grid =
[[632 744 808 374 808 424 271 457 304 844 537 911 828 725 844]
 [759 566 629 543 702 663 459 221 518 736 514 497 544 593 537]
 [533 722 791 397 828 485 261 563 287 787 766 923 880 652 865]
 [454 461 444 669 507 740 569 505 596 693 779 475 642 432 580]
 [751 699 718 764 604 621 721 707 778 409 488 708 505 603 500]]
Counting starts at 1.
The entry in row 1 and column 2: 744
Report the entry directly above the smallest entry.
457
Report the entry just left of the smallest entry.
459
The entry in row 2 and column 1 is 759
The entry in the bottom-right corner is 500
The entry directly below 533: 454
Report the entry directly below the smallest entry.
563
Report the entry just right of the smallest entry.
518
Report the bottom entry of the column that holds the smallest entry.
707
The minimum -> 221
Report the entry in row 1 and column 3.
808
The entry just left of 779: 693
Report the top-right entry.
844
The entry directly above 544: 828
The entry directly above 699 is 461
The top-left entry is 632
Report the entry in row 3 and column 1.
533
Report the entry just left of the largest entry.
766
The entry directly above 604 is 507
The entry directly below 629 is 791
Report the entry directly above the largest entry.
497
The entry at row 2, column 3 -> 629
Report the entry just left of 766.
787
The entry just left of 271: 424
Report the entry in the bottom-left corner.
751

Questions about the array below. Rows and columns are numbered from 1.
1) Find the entry in the top-left corner.
2) Find the entry at row 3, column 1.
3) Find the entry in the bottom-left corner.
4) Find the entry in the bottom-right corner.
5) Find the entry just right of -8.
6) Find the entry in the top-right corner.
7) Find the entry at row 1, column 2.
8) Find the entry at row 3, column 3.
[[  9  32  37  12   4 -12  18 -33]
 [  5  33  24 -26  -3  -8  21 -52]
 [ 16  17  15 -19 -43  -5  29  22]
 [-10 -25 -24  19  -9  12  -7   3]
 [ 22 -27 -12 -26 -15 -24  -2  47]
 [ 16 -33 -31  -2 -10  11  -5  30]
 [-16  11   3   4 -26  -4   1   2]
 [  1  34  40  13  27  -2  -5  15]
 [ -9  40  19   9  -3   1  12 -19]
 [  1 -14  -7 -40 -18 -20  -5  39]
 [ 33   1  17 -27 -12 -12  15  33]
 [  4 -30 -40 -14  -3   4  -3   9]
 [ 35  13  36 -12  -3 -27  19  41]
 [-17  27  18 -10  -2  -3  -2  12]
 [-30  14  -2 -68   7  -7  12 -83]
 [  3 -34 -43 -18  -6  -9  -6  24]]
1) 9
2) 16
3) 3
4) 24
5) 21
6) -33
7) 32
8) 15

[[68, 23, -7, -9, -7], [21, 53, 2, -54, -3], [56, 24, 28, -27, 32]]
Give the entry just left of 23.
A: 68
Give the entry just left of 2.
A: 53

[[  0  49   0 -36 -56  69   0]
 [ 45  54   0 -30   0  71 -12]
 [ 46  62  -4 -64   0 -24 -12]
 [  0  52   0 -34 -56  70 -16]
 [ 44  42   2 -49 -51  58 -28]
 [ 44  44   2 -53 -49   0 -28]]
Report the 1st entry, reading row by row.
A: 0
Report the entry just right of the largest entry.
A: -12
The 5th-last entry, reading row by row -> 2
The bottom-left entry: 44
Report the second-last entry, reading row by row.
A: 0
The entry just left of the smallest entry is -4
Report the smallest entry in the last row.
A: -53
The entry directly below 45 -> 46
The entry directly above -30 -> -36
Report the entry just left of -4.
A: 62
Report the entry directly above the largest entry.
A: 69
The top-right entry -> 0
Report the second largest entry.
A: 70
Report the last entry in the row that holds the smallest entry.
A: -12
Report the smallest entry in the first row.
A: -56
The entry just right of 58 -> -28
Report the second entry in reading order.
A: 49
Report the last entry, reading row by row.
A: -28
The entry just left of 70 is -56

W = -145.903,-174.851,71.542,-214.914,-29.940,-59.920,138.760,72.005,11.762,57.636,-192.725,22.966,-22.553,5.209
The smallest entry is -214.914
The entry just right of 11.762 -> 57.636
The entry just right of -174.851 -> 71.542
The largest entry: 138.760

[[530, 628, 272, 313, 419, 671, 767, 931], [623, 488, 852, 804, 671, 445, 405, 312], [540, 642, 740, 752, 810, 625, 381, 61], [633, 493, 883, 832, 693, 447, 397, 289], [683, 410, 790, 716, 488, 370, 551, 738], [587, 576, 834, 815, 778, 543, 371, 126]]
The entry just left of the largest entry is 767
Give the entry just right of 623.
488
Give the minimum.
61
The entry just left of 447: 693
Give the entry just left of 642.
540
The entry just right of 683: 410
The entry just left of 810 is 752
The entry just right of 397 is 289
Give the entry just left of 815.
834

Read these off the matrix that follows. Counting starts at 1.
1) What is the entry in row 2 and column 2?
2) What is the entry in row 3 and column 2?
3) What is the top entry of the column that holds the smallest entry?
4) What is the entry directly above the smallest entry?
5) What is the bottom-right entry?
6) What is the entry directly above the largest entry?
7) What is the entry just left of the smallest entry?
8) What is the entry in row 1 and column 1?
[[ 56  26  31  65 -47 -26]
 [  5  28  24   8 -47 -48]
 [ 39  31  26   8 -40 -44]
 [ 56  17  27  36 -43 -23]
 [-27  24   8 -33 -43 -67]
 [ 28  35  20 -22 -37 -58]
 [ 16  24   5  -4 -45 -54]
 [ 43  34  26  33 -48 -40]
 [ 71  23  26  53 -43 -24]]
1) 28
2) 31
3) -26
4) -23
5) -24
6) 43
7) -43
8) 56
